In the data rows, the value 128 means zero.
Here are some points, each followed by its number:
[134 109 114 128 121 148 111 112 119 142  84 121 113 138 119 146 148  87 141 161 126 161 143 118 109 112 141 135 106
  99 147 120 125 129  82 123 154 128 184 141  80 169] 0
[ 73  91 123 144 178 136  97  99 155  86 144 119 157 187 146 141 130 162  64 210 149  97 105 158 135 136 153  89 101
 177 238 178 118 116  96 160 155  63  91 117 174 137] 1
[151 141  91 123  90 156 131 113 129 148 122 126 117 123  95 109 133 128 129 105 100 144 124 145 106 119 115 130 130
 111 114 118 139 148 138 101 151 162 148 112 116 116] 2
[ 88 130 122 141 135 150 126 121 138 111 112 127 112 160 122 122 135 120 107 129 126 158 130 153 126 147 152 131 129
 100 135  93 149 109 130 102 131 127 154 123 149 150] 3
[ 70  88  89  92 184 142 123 101  92  95 104 157  94 170 167 132 114 116 134 159 181 132 100 118  99 145 193 116 130
 149 209 188 138  64  94 131 128 112 126  97 198 147] 4
[136 144 128  96 129 143 114 144 102 113 111  90 135 154 129 151 134 157 131  99 108 110 129 117 151 151 133 145 100
 155 127 153 151 131 159 139 117 152 112 140 132 103] 5
[ 81 120  85 127 142 153 130  99 105 113 128 141 155 134 131  93 120 169 137 130 136  95 106  93 116 130 144 140 149
 110 132 149 124 124 126 156 105 116 134 116 115 114] 6
[ 75  91 121 138 136 103 112 139 115 125 124 137 123 137 154 130 109 145 141 113 138 116  92 161  90 156 159 145 118
 127 151 167 118 123 130 171 129 109 122 100 153 115] 7
[ 71  74 106 114 150 128 100 133 172 113 143 125 112 133 114 144 169 143 105 199 161 116 102 130 150 132 167 143 125
 124 162 147 152 110  98 114 141 123  95 108 152 109] 8
[126 135 162 158 171 104 130 125 136  94 157 126 146 121 176 136 120 174 124  80  94 107 114 137  85 168 150 102 146
 108 118 134 115 119 127  99 110 112 100 118 126 110] 9
[133 115 119 149 156 106 122 134 125 125 119 101 114 155 149 122 138 127 134 173 164 135 121 151 120 143 179  57  99
 147 168 158 112 110 114 105 135  86 133 105 140 128] 10
[148 103 132 112 109 133 133 156 134 160  98 155 101 115 145 143 130 134 106 104 141 142  98 142 122 113 119 124 126
 132 129 122 124 111 107 127 114 147 120 144 103 121] 11
[ 87 125 115 126 144 128  75 112 177 121 141 125 108 175  72 158 155 143 122 199 148 108 101 154 119 157 174 109 153
 138 244 158 159  93 105 125 167 105  89  90 174 143] 12
[103 128 110 146 133 123 153  91 143 143 139 128 115 121 121 168 106 143 102 177 157 121  59 119 104 115 183 101  81
 134 214 169 154  84 104 116 161  81 125 101 148 118] 13
[156 123 116 169 105 105 128 133 135 134 103 131  88 114 110 119 125  69 162 114 133 160 141 139 117  91  73 155 151
  75 122 144 138  88 113 118 105 121 185 147 115 110] 14
[127 152 142 125 135 152 109 117 154 110 143 138 147 115 105 121  93 117 112 117 140 117 122 111 133 137 137 159  86
 134 111 121 140 152 146 129 129 162  94 131 108 159] 15
[117 138 154 123 161 147 121 136 133 157 141 133 148 112 144  93 105 100 123  99  96 100 141 105 121 140 123 119 157
 132 112 105  97  97 153 134 127 136 139 117 128  96] 16
[108 150 161 102 101 133 137 160 110 128 130 129  98  94 139  77 120 120 130 105 126 122 140 117 145  95 118 132 139
 116  82 109 119 142 129 100 123 157 121 139  79 130] 17
[102 151 132 123 148 130 111 175 121  87 199  84 148 103 160 129  65 161 136  67 119  59 109 112 121 150 157 118 132
 143 132 148 121 139 182 148  70 118  78 153 146 100] 18
[ 98 137 104 137 160 123 137  98 110  88 112 109 130 141 190 126  82 145 111  84 175  92 120 133  93 140 182 150 145
 123 140 164 159 101  93 117 139 136 129 109 160  92] 19
Which point above is nearest to each new point, looking only along the 3 directions in which the numbered points spread most? Its number follows each.
[ 94 129 129 110 115 116  78 118 163 100 160 150 107 171 129 147 129 134 102 173 184  91 113 141 141 150 196  96  98
 161 197 151 135  96 127 125 179 100 118 116 149 116] 8
[136 128 125 128 106 133 129 134 150 149 110 118 107 107 121 163 129  95 138 125  91 187 136 114 142 101 149 145 113
 121 123 117 123 148 125  94 113 119 147 155 105 157] 2
[128 104 109 116 128  97 156 129 134 118 159 121 155 172 141 137 133 113 110 130 137 107 161 115  92 139 110 116 141
 177 141 120 107 112 110 177 130 132 150 115 124 107] 6
[139 106 107 122 130 116 119 121 149 128 118 162 110 162 113 101 121  99 131 142 141 121 138 109 137 132 130 119 128
 140 138 121 125 103 105 123 159 134 167 123 102 154] 3
[ 93 134 129 118 124 147 127  89 125  98 117 141 178 146 147  86 127 141 125 139 144 120  84 139 136 143 195 101 148
 143 155 166 143  93 138 136 134 104 109 120 166 120] 7
[ 82 116 151 138 196 174 140 114 123 109 114 142 132 129 159 126 138 148 139 149 135  79 113 134 103 153 122  75 160
 125 127 145  61  57  83 145 102 138  95 121 148 111] 7
[ 86 127 111 139 148 142 105 128 156 106 130 136 142 126 133 121 130 161 136 178 139 124 139 149 109 149 118 147 147
 141 139 119 142 108 101 144 109 151  90 116 170 105] 6
[183 126 142 120 138 146 126 117  99 152  98 147 148 109 146 119 151  85 148  98 118 127 148 119 163  88  89 137 121
 164  97 124 101 153 111 128 148 133 125 147 152 137] 2
[ 94 115 135 137 151 138 145 142 127 110 151 103 175 109 134 129 121 194 125  43  87  65 101 108 133 159 107 147 123
 150  87 170 114 142 157 136  84 119  76 147 127 111] 18
[170 127 133 102  88 113 138 131 121 143 121 143 151 122 109 101 145  91 136 159 106 141 133 144 161 115 125 117 133
 120 109 103 120 109 112 106 122 118 123 152 123 132] 2
[168 126 115 122 116 126 146 149 113 147  93 134 127 133 111 149 119  92 149 156  84 162 139 132 163 104  96 156 130
 129 123 121 133 114 143  99 137 132 135 148  88 134] 2
[138 100 110 114 137 144  83 134 120 134 119 143 126 115 119 115 125  82 137 147 151 144 138 109 140 118 109  75 126
 122 132 148 128 115 144 157 155 131 119  99 129 133] 3
[142 120 125 118 131 131 148  96 114 107 107 132 162 153 135 118 147 163 139 150 139 110 135 130 106  90 113 141 108
 151 178 172 150 101 127 106 147 132 125 117 130 126] 3
[139 113 111 136 126 122 135 105 112 113 125 107 125 119 149 131 153 142 172 136  98 156 121 131  73  96 134 133 124
 137 119 109 112 154 113 127 113 168 154 131 120 142] 11
[ 63 109  87 119 156 116 136 123 159  87 137 126 126 170 134 144 136 144 124 163 188 120 112 145 110 170 175 137 107
 142 186 191 190 115  96 146 149 111 123  96 170 108] 13
[119 156 131 135 153 162 125 128 124 161 126 170 139  90 176 120 136 133 121  98 126 145 140 105 137 112  99 108 126
 119 167 115  91 110 128 116  96 135 169 114 160 127] 11
[110  81 113 132 137 105 127 117 114  94 138 150 148 154 151 138 124 159 106 130 144 121 106 136 121 130 164 117 143
 103 149 145 144  97 133 133 104 117 139 111 179 108] 7
[135 124 135 132  96  90 164 141 127 129 127 149 100 148 125 150 128  84 130 149 142 159 155 117 154 107 119 124 121
 134 111  90 129 145 130 108 142 151 148 140 108 149] 2
